128 stands for zero in the data rows.
Here is a table of points, one per row:
[206, 105, 167, 115, 101, 136, 154, 116, 86, 134, 145, 39, 133, 183, 66, 144, 120, 122, 117, 139, 59, 152, 111, 159]
[65, 131, 99, 84, 162, 84, 98, 198, 47, 206, 166, 80, 165, 186, 125, 115, 135, 77, 164, 154, 105, 163, 116, 142]
[103, 137, 142, 97, 153, 160, 114, 89, 94, 145, 148, 152, 168, 43, 39, 183, 83, 174, 148, 164, 145, 125, 143, 78]
[172, 172, 118, 133, 163, 147, 100, 212, 94, 169, 134, 119, 82, 97, 56, 124, 137, 182, 127, 80, 120, 164, 130, 88]
[86, 121, 86, 186, 133, 90, 170, 100, 183, 188, 137, 186, 185, 55, 91, 97, 116, 144, 3, 108, 121, 142, 94, 179]
[236, 138, 85, 123, 143, 118, 116, 147, 105, 104, 222, 185, 149, 109, 177, 119, 114, 70, 128, 57, 135, 93, 145, 125]
[117, 56, 96, 123, 105, 150, 159, 107, 127, 86, 174, 196, 185, 123, 153, 157, 120, 182, 49, 113, 126, 122, 96, 118]
[57, 85, 137, 140, 130, 189, 100, 117, 173, 116, 180, 93, 164, 52, 134, 27, 161, 91, 130, 131, 201, 94, 99, 151]
[110, 88, 148, 95, 58, 99, 181, 163, 133, 134, 85, 51, 112, 13, 158, 157, 152, 143, 129, 83, 150, 187, 171, 180]
[224, 147, 109, 184, 91, 135, 123, 91, 161, 132, 98, 94, 88, 195, 168, 20, 116, 152, 75, 154, 157, 105, 128, 173]
[214, 126, 129, 105, 146, 95, 84, 121, 194, 109, 94, 75, 120, 135, 96, 170, 186, 248, 138, 156, 126, 95, 116, 101]
[87, 147, 158, 157, 77, 136, 114, 106, 33, 107, 104, 77, 123, 130, 193, 193, 159, 73, 185, 133, 94, 125, 125, 152]
[44, 96, 174, 109, 143, 186, 150, 138, 130, 114, 115, 180, 159, 100, 148, 62, 107, 100, 67, 105, 207, 90, 98, 154]
[179, 107, 124, 149, 84, 102, 123, 111, 145, 56, 229, 196, 135, 101, 133, 152, 103, 96, 121, 106, 154, 136, 81, 142]
[133, 88, 61, 161, 140, 206, 182, 106, 75, 186, 145, 213, 141, 48, 91, 135, 161, 157, 93, 115, 114, 82, 87, 125]
[157, 71, 157, 145, 124, 116, 149, 147, 118, 52, 103, 159, 71, 145, 65, 109, 154, 175, 209, 84, 110, 190, 130, 139]
[77, 111, 116, 167, 121, 57, 128, 136, 153, 51, 99, 170, 108, 222, 189, 184, 108, 139, 188, 163, 114, 142, 121, 116]
[153, 135, 154, 146, 47, 82, 182, 158, 173, 195, 78, 98, 122, 97, 133, 77, 142, 178, 168, 63, 115, 132, 150, 130]
[189, 111, 111, 155, 212, 178, 61, 163, 125, 163, 94, 168, 126, 100, 184, 151, 101, 57, 142, 92, 144, 119, 61, 154]
[107, 146, 137, 152, 194, 90, 87, 102, 134, 127, 137, 168, 162, 134, 87, 109, 106, 125, 244, 104, 101, 96, 71, 209]
[73, 129, 138, 100, 119, 160, 108, 126, 63, 159, 187, 45, 109, 120, 118, 137, 83, 190, 138, 177, 172, 111, 198, 106]
[175, 103, 79, 140, 101, 109, 177, 132, 157, 115, 86, 150, 134, 219, 223, 87, 144, 154, 87, 77, 140, 88, 156, 143]
[157, 68, 139, 122, 180, 147, 151, 82, 100, 149, 192, 141, 164, 142, 134, 181, 137, 125, 49, 87, 152, 89, 67, 112]
[165, 151, 128, 185, 175, 65, 118, 141, 142, 65, 99, 119, 139, 124, 65, 166, 123, 113, 96, 123, 96, 100, 152, 223]
[133, 138, 168, 111, 100, 81, 134, 136, 98, 232, 185, 80, 62, 231, 71, 77, 134, 106, 103, 158, 139, 130, 100, 181]
[110, 204, 119, 100, 192, 115, 111, 94, 162, 111, 75, 105, 123, 124, 115, 182, 158, 164, 128, 181, 138, 116, 94, 81]
[128, 198, 161, 160, 137, 154, 138, 189, 121, 135, 133, 119, 80, 140, 42, 104, 125, 161, 172, 79, 125, 146, 80, 66]
[158, 134, 112, 140, 126, 146, 158, 37, 126, 102, 137, 194, 134, 135, 223, 28, 136, 137, 81, 100, 136, 159, 69, 120]
[153, 128, 114, 154, 92, 182, 141, 88, 131, 66, 39, 97, 137, 123, 153, 68, 148, 100, 131, 151, 224, 86, 166, 135]
[100, 114, 109, 131, 182, 147, 166, 107, 89, 192, 152, 13, 106, 206, 117, 73, 133, 71, 123, 132, 116, 180, 153, 122]
[83, 139, 147, 129, 205, 112, 88, 112, 101, 63, 153, 196, 111, 129, 98, 135, 105, 153, 168, 100, 87, 102, 195, 193]
[109, 153, 136, 60, 178, 101, 104, 114, 228, 89, 109, 110, 154, 191, 59, 169, 188, 111, 105, 124, 150, 87, 148, 119]
[59, 202, 126, 75, 206, 133, 147, 168, 95, 147, 138, 86, 118, 78, 131, 153, 105, 95, 74, 163, 146, 143, 141, 94]
[110, 166, 116, 195, 88, 138, 75, 107, 146, 111, 93, 162, 86, 193, 35, 99, 130, 183, 127, 107, 121, 196, 135, 144]
[165, 192, 161, 141, 120, 131, 99, 95, 17, 153, 128, 101, 120, 122, 207, 191, 108, 81, 131, 137, 115, 103, 114, 127]
[108, 155, 119, 100, 221, 124, 135, 119, 140, 38, 127, 148, 140, 103, 95, 185, 91, 99, 226, 115, 110, 130, 141, 138]
[100, 193, 81, 37, 10, 94, 133, 113, 109, 130, 127, 223, 175, 124, 116, 78, 179, 175, 140, 118, 160, 144, 191, 74]
[194, 125, 134, 169, 100, 173, 106, 88, 153, 173, 152, 50, 133, 196, 132, 174, 87, 98, 98, 127, 54, 142, 169, 72]
[94, 97, 153, 158, 76, 117, 150, 213, 204, 170, 102, 55, 121, 80, 125, 142, 102, 123, 163, 77, 197, 117, 185, 99]
[159, 121, 164, 96, 157, 152, 101, 144, 95, 162, 118, 95, 124, 109, 72, 102, 121, 94, 91, 196, 76, 141, 216, 96]
[100, 136, 170, 102, 84, 148, 87, 141, 98, 102, 154, 140, 129, 181, 171, 158, 122, 68, 152, 132, 34, 131, 135, 160]
[112, 80, 124, 152, 112, 99, 145, 129, 157, 129, 35, 211, 142, 87, 141, 107, 109, 129, 203, 243, 99, 119, 162, 82]
[144, 111, 196, 135, 184, 131, 91, 113, 27, 126, 104, 153, 172, 109, 133, 175, 105, 124, 79, 70, 182, 137, 96, 114]
[141, 99, 84, 110, 156, 144, 169, 73, 161, 116, 141, 110, 114, 108, 240, 49, 112, 175, 73, 105, 177, 119, 114, 205]
[115, 151, 66, 203, 103, 146, 181, 180, 117, 66, 49, 68, 133, 132, 114, 92, 136, 121, 127, 157, 210, 113, 128, 124]
[99, 81, 143, 147, 124, 125, 145, 152, 162, 101, 184, 187, 154, 54, 141, 102, 169, 146, 18, 127, 116, 97, 83, 130]
[148, 123, 138, 112, 107, 187, 60, 94, 59, 154, 152, 101, 132, 106, 172, 153, 143, 72, 146, 135, 89, 158, 136, 123]
[101, 100, 115, 125, 35, 173, 129, 145, 250, 162, 112, 175, 99, 201, 188, 149, 167, 109, 84, 118, 52, 130, 119, 93]
[246, 117, 102, 138, 53, 83, 180, 154, 108, 60, 190, 183, 153, 156, 171, 84, 87, 134, 126, 121, 119, 121, 103, 120]
[78, 91, 103, 106, 62, 97, 191, 148, 175, 174, 119, 166, 92, 210, 73, 147, 95, 121, 178, 179, 198, 81, 197, 114]
[128, 141, 149, 142, 79, 107, 92, 184, 138, 61, 138, 122, 78, 122, 68, 144, 158, 211, 148, 120, 100, 136, 143, 166]
[90, 146, 142, 172, 125, 70, 167, 146, 155, 171, 85, 92, 111, 29, 177, 91, 155, 187, 221, 68, 114, 138, 145, 117]
[127, 82, 92, 197, 136, 121, 73, 153, 117, 57, 199, 173, 166, 161, 69, 133, 110, 126, 149, 145, 159, 124, 98, 118]
[92, 153, 152, 98, 164, 70, 106, 79, 202, 91, 105, 165, 106, 77, 168, 138, 99, 150, 172, 210, 158, 118, 157, 103]
[212, 105, 129, 107, 152, 136, 77, 182, 102, 255, 62, 131, 86, 152, 97, 145, 135, 169, 138, 128, 150, 149, 113, 88]
[56, 157, 159, 126, 218, 100, 88, 77, 95, 129, 126, 127, 132, 111, 125, 121, 122, 130, 104, 197, 107, 162, 139, 99]
[115, 161, 103, 100, 127, 174, 182, 106, 77, 149, 155, 93, 117, 120, 68, 185, 77, 91, 156, 197, 69, 126, 102, 173]
[136, 140, 141, 78, 141, 169, 113, 183, 94, 46, 156, 77, 132, 113, 199, 114, 135, 88, 126, 170, 42, 141, 134, 126]
[68, 121, 149, 83, 155, 187, 124, 140, 89, 191, 114, 54, 155, 150, 167, 154, 71, 176, 98, 119, 94, 172, 90, 127]
[149, 125, 131, 83, 45, 93, 117, 101, 246, 179, 139, 141, 111, 126, 167, 182, 187, 16, 115, 138, 142, 145, 118, 93]
[104, 163, 107, 63, 151, 115, 173, 94, 217, 145, 70, 149, 124, 143, 143, 168, 193, 45, 137, 101, 146, 129, 150, 72]
Along one direction, these points spread out more than along any other. For each point below, how far along it does it lie, from 0 to 99? The average is 50, and the first point in the table lies past the average. One standard deviation of the points above along it is 16.
[153, 135, 154, 146, 47, 82, 182, 158, 173, 195, 78, 98, 122, 97, 133, 77, 142, 178, 168, 63, 115, 132, 150, 130] -> 40
[214, 126, 129, 105, 146, 95, 84, 121, 194, 109, 94, 75, 120, 135, 96, 170, 186, 248, 138, 156, 126, 95, 116, 101] -> 52
[110, 88, 148, 95, 58, 99, 181, 163, 133, 134, 85, 51, 112, 13, 158, 157, 152, 143, 129, 83, 150, 187, 171, 180] -> 48
[157, 71, 157, 145, 124, 116, 149, 147, 118, 52, 103, 159, 71, 145, 65, 109, 154, 175, 209, 84, 110, 190, 130, 139] -> 49
[68, 121, 149, 83, 155, 187, 124, 140, 89, 191, 114, 54, 155, 150, 167, 154, 71, 176, 98, 119, 94, 172, 90, 127] -> 70
[212, 105, 129, 107, 152, 136, 77, 182, 102, 255, 62, 131, 86, 152, 97, 145, 135, 169, 138, 128, 150, 149, 113, 88] -> 65
[133, 138, 168, 111, 100, 81, 134, 136, 98, 232, 185, 80, 62, 231, 71, 77, 134, 106, 103, 158, 139, 130, 100, 181] -> 65
[94, 97, 153, 158, 76, 117, 150, 213, 204, 170, 102, 55, 121, 80, 125, 142, 102, 123, 163, 77, 197, 117, 185, 99] -> 49
[153, 128, 114, 154, 92, 182, 141, 88, 131, 66, 39, 97, 137, 123, 153, 68, 148, 100, 131, 151, 224, 86, 166, 135] -> 34
[92, 153, 152, 98, 164, 70, 106, 79, 202, 91, 105, 165, 106, 77, 168, 138, 99, 150, 172, 210, 158, 118, 157, 103] -> 47
